Mefa: [117 157 101 177 172 101  86 138 104 111 136 144 162 142 175  96 123 106
 148  87 140]
Refe: [106 139 132 161 151 115 111  80 190  77 143 125 150 165 169 127  97 150
 161 108  54]
raseb: [116 167 135 185 137 121 132  83 140 109 142 152 166 110 171 135 130 194
 108 114  98]
kede: [145 116 163  89 109 117 139 151 103 133 158 160  95 153 150 115 127 109
  86 174 135]
Rep: [173 138 157 177 172 101  86 138 104 177 136 144 162 177 175 177 157 106
 148  87 177]
all Rep: [177]
4 10 14 16 21
all Rep: [138]
2 8
all Rep: [162]
13

tuno: [152 129 144 167]
gelo: [167 167 167 167]
popo: [140 152 128 143]
vib: [127  86  86  86]
all vib: [86]
2 3 4
all gelo: [167]
1 2 3 4
all popo: [140]
1
all tuno: [167]
4
all tuno: [129]
2
after: [128]
[143]
q: [127  86  86  86]
vib

seta: [ 97  98 119 119 120 120  97 120]
Pivin: [131 131 149 149 149 149  26 160]
sul: [120 121 120 120 120 120  97 120]
all sul: [120]
1 3 4 5 6 8
after: [98]
[119]
all seta: [119]
3 4

lan: [150 181  54 103  98 157 181  98]
mopad: [137 122  89  81  72 151 144 231]
lub: [ 72  91 122 128  76 146  82  80]
rer: [ 93 190 102 172  69  97 122  87]
vod: [ 84 162 138 153 145 134 108  91]
gunan: [115 147 180 182 161  92 128 101]
tusev: [ 29 174 182 182 177  94 121 138]
zelo: [103 125 112 165 202 117 149  77]
Ramit: [136 201 165 203 108 192 109 119]
all lan: [181]
2 7
all tusev: [94]
6
after: [192]
[109]

regib: [ 23  69  43 122 187  11  40   8  29  98  13  40 111  18 184  25  80  46
  41  53  33  40  45 123  44  10  43 175 113  38  43  46  40 117 113]
tokom: [ 97 204 102 213 203 112  91 100  78 202 101 217 207 119 223 112 218 101
 220  91  98 210 136 227  82 115 102 224 216  93  77  72 221 206 209]
zova: [ 38 156  47 183 209  34  44  41  31 170  29 195 190  64 209  33 178  37
 220  49  60 216  70 207  47  39  41 228 188  50  42  35 214 190 187]
Zadob: [221  87 182  51  40 187  44 200 190  70 193  46  54 172  43 189  61 192
  37 197 196  30 174  46 185 192 181  26  54 196 196 194  37  55  52]
all regib: [40]
7 12 22 33
all regib: [43]
3 27 31
after: [42]
[35]

Gog: [146 114 124 145 126 127 131 106 144 146 121]
teg: [ 97 134  92 152 124 144 125 126 116 114 111]
Dolef: [112 166  96 102 113 117 127 145 109 152  85]
nupi: [ 94 156  43 145 115 140 149 136 146 123 130]
fofa: [167  92 183 108 134 119 125 121 153 126 163]
kebin: [141 110 131 129 130 114 121 146 127 131 142]
rago: [116 139 137 136 116 137 126 100 136 128 108]
Bipo: [144 116 141 108 129 115 108 135 104 141 135]
lav: [146 102 154 134 169 134 142 123 110  79 163]
Livi: [133 125 158 110 131 155 144  94 164 106 132]
all Gog: [131]
7
all Bipo: [108]
4 7

kiv: [216 114 118  86 101 103 158 149  95 111 114 142 127 137 136 131 122 123
 127 112 136 131  96 102 102 117]
vis: [152 155 106 101 115 134 151 138  99 152 155 143 127 121 114 142 100 138
 121 119 146 141 117 121 128 152]
Degig: [139 155 106 101 115 134 151 159  99 152 146 143 157 144 114 142  82 138
 121 119 146 141 106 121 128 108]
after: [96]
[102]
all vis: [121]
14 19 24
after: [157]
[144]
all vis: [138]
8 18
all Degig: [106]
3 23

gapap: [ 99 119 153  99 128  53 123 125]
viga: [ 94 141  94 141 141 141  94 128]
Zugaz: [112 133 140 155 173  65 136 122]
Rilev: [ 93 136 123  70 121  84 126 131]
mokub: [ 94 127  84 140 150  83 139 118]
pugu: [ 80 139 172  92 187  18 172 186]
gekig: [134 150  73 166 107 131 122  92]
q: [112 133 140 155 173  65 136 122]
Zugaz
after: [173]
[65]
all mokub: [84]
3
all viga: [141]
2 4 5 6
all pugu: [187]
5
after: [133]
[140]

Girut: [146  50  69  50  69  69  50]
bazo: [ 59  79 241 100 177  51  68]
Tafet: [185 174 242 129  84 188  55]
bor: [141 166  47  87  79 189  50]
after: [100]
[177]
after: [241]
[100]
all Girut: [50]
2 4 7
after: [47]
[87]
after: [188]
[55]
after: [174]
[242]
after: [129]
[84]

ripig: [167  85 178 167 172  82]
Mot: [134 124 137 127 128 127]
fimim: [ 92 166  85  93  88 170]
Rovo: [124 136 137 126 124 136]
loper: [219  45 209 126 220  39]
nem: [119 129 137 130 123 129]
gita: [142 135 135 135 141 141]
all Mot: [127]
4 6
all Rovo: [136]
2 6
all gita: [135]
2 3 4

